(in the rows, 128 means zero)
Where one turn sends some rows of the set: a few examples, then the rows asked:
bilit: [142  92 127 135 104 129 120 103 119 105 135  94 120 141 144 136 125 112]
nub: [122  99 123 136 114 116  85 149 141 123 136 119 115 159 128 133 109 121]
Mari: [132  99  93 151 119 120  92 145 118 109 152  97 140 145 149 141 132 121]
Zube: [128  97 108 137 110 127  96 151 131 112 135 110 107 142 131 120 110 126]
ven: [132 107 145 147 149 154  93 136 116 146 150 131 144 163 139 113 122 159]
redob: [115  98 126 132 111 117  87 145 147 121 131 120 116 162 127 131 112 122]
Zamif: [121 116 153 172  99 139 125 109 122 115 109 119 154 148 156 115 141 119]
diba: [125 132 127 141 120 156 123 114 158 115 136 111 136 120 161 146 105 137]
Nasod: [147 112 113 113 147 165 113 132 111 105 113 128 141 161 167 125 132 160]
povo: [127 116  84 148 130 122 103 147 113  96 147 117 134 157 144 145 142 106]
siba: [133  86 113 120 117 133 112 116 123 100 150  94 126 140 141 144 114 116]
Vedu: [146 140  93 117 128 134  97 128 118 113 140 102 115 166 150 132 152 125]
dufif: [110 120 151 125 109 164  96 139  90 111 133 114 149 154 155 104 134 147]
tudiz: [126 123 158 150 108 121 109 121 103  97 147  98 133 139 138 125 118 108]
ser: [134 113  86 146 131 125 101 145 112 100 148 109 131 154 147 147 143 103]
Nisi: [109 133 107 150 123 162 119 134 139 129 154 104 149 123 172 135 135 113]
tafa: [141 127 142 155 158 152 126 106 101  89 120 132 155 166 142 120 121 140]
nare: [107 123 130 144 143 141 124 114 152 139 123 146 161 177 162 145 128 128]
Zet: [138 125 159 167 138 133 134 110 105  90 129 115 153 156 145 112 123 128]
fada: [139  89 125 135 107 124 123  99 115 105 132  99 125 140 146 134 132 110]
pizov: [104 153 126 119 138 166 117 107 142 113 115 136 134 133 160 133 142 131]
tonan: [105 137 138 151 152 165 102 134 120 105 142 115 140 193 141 118 153 142]
poz: [118 141 106 133 117 151 100 142 142 139 133 132 147 120 154 126 101 124]
Zar: [131 122 125 138 167 184  92 137 115  97 140 108 152 157 135 127 143 128]
pemab: [137  92 124 141 150 121 114 151 151 128 127 116 135 169 145 128 105 106]
Busiv: [152 118 135 152 121 182 126 117 107 106 132 112 143 166 138 105 112 142]
zemeb: [105 131 125 146 140 150 131 120 146 140 135 141 165 157 179 140 130 127]
nefod: [103 153 138 161 106 158 118 128 135 117 111 135 159 142 160 114 120 122]
Samo: [108 112 135 127 141 135 106 125 157 134 132 147 152 184 148 150 122 131]
dobas: [102 156 117 122 140 159 115 107 125 112 117 146 128 151 149 133 151 123]
noba: [125 110 142 128 143 157 104 116 114 142 111 129 150 178 139  91 132 132]
fime: [115 154 117 130 143 156 101 135 114 100 145 113 131 182 139 112 161 129]
Nev: [113 151 103 127 139 156 117 125 110  95 122 146 122 149 143 130 155 113]
Lakap: [133 106 138 120 156 135 105 126 142 143 116 129 152 182 141 104 121 132]
Vaved: [112  96 147 150 151 160 123 159 123  99 137 121 156 168 165 128 118 143]
dini: [102 140 148 172 109 149 123 115 125 113 106 131 155 149 153 116 135 115]

tafa turns into tonan
redob turns into fada
fime turns into Lakap
And these:
dobas turns into nare
Vedu turns into pemab
Nev turns into Samo
pizov turns into zemeb
ven turns into Busiv
Nisi turns into poz
nub turns into bilit
Nasod turns into Vaved
Mari turns into Zube

Where one turn sends some rows of the set: a few examples, then the rows asked:
suk: [133 107 129 129 127  91 143 117 169 128 124 131 139 132 113 128  80]
Rezug: [113 113 134 129 153 101 133 112 162 109 118 140 122 109  99 127  88]
fuvu: [121 113 118 129 160 133  91 111 116 132 136 111 107 135 123 117 143]
gege: [136 112 113 122 121  91 148 153 131 138 138 148  94 134 121 115 131]
rogu: [136 118 123 113 141 128 171 135 131 128 130 117 118 155 119 125 123]
Tovel: [134 115 110 126 146 127 105 107 120 145 137 115 124 155 144 116 148]
Bur: [127 118 114 119 134  96 148 146 128 128 134 157  90 126 122 113 140]
turiv: [110 107 119 150 160 130  94 114 132 125 131 120 117 119 163  86 119]
rez: [125 118 113 126 158 133 100 105 117 135 134 119 116 143 137 116 152]
zak: [117 108 115 148 153 127 101 111 134 131 133 122 126 129 174  85 123]
zofa: [122 123 124 123 148  98 151 100 165 117 114 156 141 126 129 124 104]
sivak: [130 112 130 116 145 130 159 143 130 123 132 107 106 144  99 126 113]
rep: [126 106 120 132 150 129  87 119 118 138 140  99 106 139 116 119 132]
falid: [114 107 130 151 140 104 112 122 167 114 116 139 137 111 157 100  86]
Beti: [135 103 117 132 137 125  93 122 121 147 143  96 115 150 124 120 129]
moko: [123 106 134 131 137  95 133 120 166 119 123 129 127 118  99 129  77]
koz: [119  95 122 154 143 124  88 126 136 135 139 102 117 124 153  88 102]
bez: [115 106 130 151 139 104 111 123 168 115 117 139 137 111 157 101  86]
Somu: [114 106 130 151 140 104 111 123 168 115 117 138 136 110 156 101  85]
teb: [132 115 124 126 132  93 152 107 168 126 119 145 146 135 128 126  93]
lus: [128 111 118 123 130  94 140 155 128 130 138 146  84 122 108 115 128]
led: [132 116 112 120 126  93 151 148 130 134 136 154  94 132 126 113 138]
vasig: [139 107 113 129 136 124 101 115 122 150 141 103 124 158 138 119 137]
Zum: [133 110 116 123 122  91 143 156 131 136 140 143  89 129 113 115 127]
kipez: [126  96 118 153 137 121  96 123 137 141 139 104 125 135 164  88 105]
bonur: [124 115 117 121 135  97 143 150 127 126 136 152  84 121 113 113 136]
vafol: [136 112 127 115 138 127 166 141 132 129 133 107 113 152 109 127 114]
suzom: [114 106 130 151 140 104 111 122 168 115 116 139 136 110 157 100  86]
mak: [123 122 127 111 159 135 165 131 127 116 126 122 107 140 110 124 128]
Donuz: [115 106 130 151 139 104 111 122 168 115 116 139 136 111 156 101  85]
vuzef: [123 117 131 114 156 134 158 138 127 116 129 114 103 138 100 125 120]
nuno: [129 123 123 111 152 132 171 130 129 122 127 123 115 149 119 124 130]
pur: [114 106 131 151 140 104 111 123 168 114 116 139 136 110 156 101  86]
muge: [125 103 115 150 141 122 102 116 137 139 136 115 130 136 175  86 116]
tel: [113 122 129 125 158 102 142 103 161 107 114 154 129 113 114 124 101]
galop: [111 100 123 152 155 128  88 121 133 127 136 110 112 116 152  87 110]

zak turns into turiv
zofa turns into tel
And these:
Zum turns into gege
rep turns into Beti
nuno turns into mak

Where one turn sends some rows of the set: a few examples, then the rows asked:
boma: [155 139 140 122 162 137 147 108 106 100 116 159 148 101 153 113 121 145
 154 118 113 133 139  91 104 106 127 115 161]
mogug: [133 145 136 145 173 160 122 121 148 136 108 135 113 131 136 149 129 127
 126 138 132 147 182 126 127 113 144 123 138]
Des: [154 105 123 120 151 123 162 123 139 124 108 153 120 129 145 132 113 133
 154 134  99 152 136 136  86 112 131 102 156]
ripa: [140 152  64 142 145 146 142 113 130 111 108 141 125 125 144 154 111 158
 104 120 128 120 142 111 123 107 118 130 120]
Zedaf: [130 120 106 136 154 187 134 129 124 112 137 127 123 143 120 133 143 143
 136 132 122 135 163 123 100 104 153 136 146]
Sog: [151 139 152 153 149 155 165 136 153  99 126 139 117 135 160 121 129 133
 125 127  84 157 135 136 102 134 121 117 147]
perip: [139 113 140 147 117 132 155 111 112 104 124 147 115 132 179 111 146 119
 136 133 140 125 123 145 130 113 107 112 129]
neke: [159 160 146 134 164 153 146 132 148  97  85 132 132 133 159 126 137 132
 129 123 112 114 125 114 103 139 119 118 140]
sek: [118 148 117 102 132 137 148 105 151 110 112 159 155 142 151 146 130 171
 125 151 114 126 139  85  94 135 121 112 130]
Sil: [116 156 147 121 124 153 118 121 139 131 157 144 142 130 142 145 145 156
 116 116 144 120 155 131 117 109 129 120 110]
dupit: [127 113 120 126 141 140 146 135 172 127 129 135 108 146 159 137 119 114
 133 148 115 145 123 149  86 130 134 113 144]
binil: [158 146 115 141 148 119 132 121 134 116  79 123 144 131 158 112 107 147
 136 136 153 122 130  90 122 119 104 122 138]
mon: [123 138 130 142 118 139 122 127 125 113 126 175 134 116 156 133 133 160
 109 159 160 153 136 109 107 122 126 149 106]
lito: [142 135  86 138 142 127 119 117 144 126 128 171 133 163 140 135 135 162
 105 131 150 132 158  96 130 109 125 138 150]
Ratim: [158 131 134 140 168 154 109 105 133 122 122 161 131 140 162 118  92 122
 122 148 121 147 182 124 114 123 122 126 143]
besaz: [133 125 134 118 119 134 170  86 120 113 106 151 132 133 168 118 154 153
 119 138 143 142 117 123 111 125 129  99 140]
nul: [112 136 115 147 124 145 152 115 160 125 144 143 120 157 146 102 124 100
 158 123 125 112 130 128 123 123 145 107 125]
zifo: [130 136 103 168 153 158 140 124 133 116 133 151 105 128 118 124 141 127
 146 127  95 135 164 135 115  96 124 132 169]
Nop: [131 120 113 156 124 135 118 129 122 100  95 169 133 105 157 112 109 153
 134 158 137 145 112  95 117 103 118 138 131]
Tanom: [160 119 128 144 116 135 121 119 128 126 137 163 127 136 158  83 102 111
 144 146 136 133 144 113 109 104  96 109 138]
tozom: [117 159 112 151 152 167 131 107 115  94 127 118 130 130 128 128 110 169
 123 146 131 133 155  99 114 138 114 111 127]
timep: [141 141 102 140 114 113 129  98 121 121 148 167 139 108 149 121 122 164
 147 138 137 140 110 103 112  96 141 116 119]
Gan: [141 159 100 171 136 132 128 136 156 121 122 148 122 133 141 154 128 145
 108 128 119 118 139 125 139 106 141 159 116]
gusiz: [106 137  94 144 145 130 132  97 151 139 136 155 139 150 150 104 121 135
 139 120 152 127 152 112 147 103 138 130 157]
Zam: [113 137 139 167 151 122 118 146 172 118 149 155 149 152 152 112 128 131
 137 130 111 142 140 123 123 103 137 150 138]
Nepa: [133 153 130 151 160 120 143 107 139 131 115 170 115 132 155 117 106 122
 136 140  96 106 150 143 131  97  97 113 153]
salif: [127 132 125 128 146 161 137 162 146 109 147 144 121 149 120 135  97 154
 134 114 125 117 134 123  97 140 145 124 120]
pavub: [120 139 138 134 121 133 176 125 127 116 109 171 115 122 148 111 139 154
 166 142 117 113 115 139  98 119 105 120 123]
paf: [103 155 133 142 127 149 154 123 125  94 138 142 127 115 137 127 144 149
 155 152 108 128 130 107  92 120 101 102 107]
Dufuz: [132 124 119 126 111 118 136 147 141 127 160 156 137 138 134 129 101 172
 136 121 127 116 114 113 117  92 129 118 122]

perip turns into ripa
lito turns into Sog
And these:
Zam turns into boma
Tanom turns into tozom
gusiz turns into neke
zifo turns into besaz

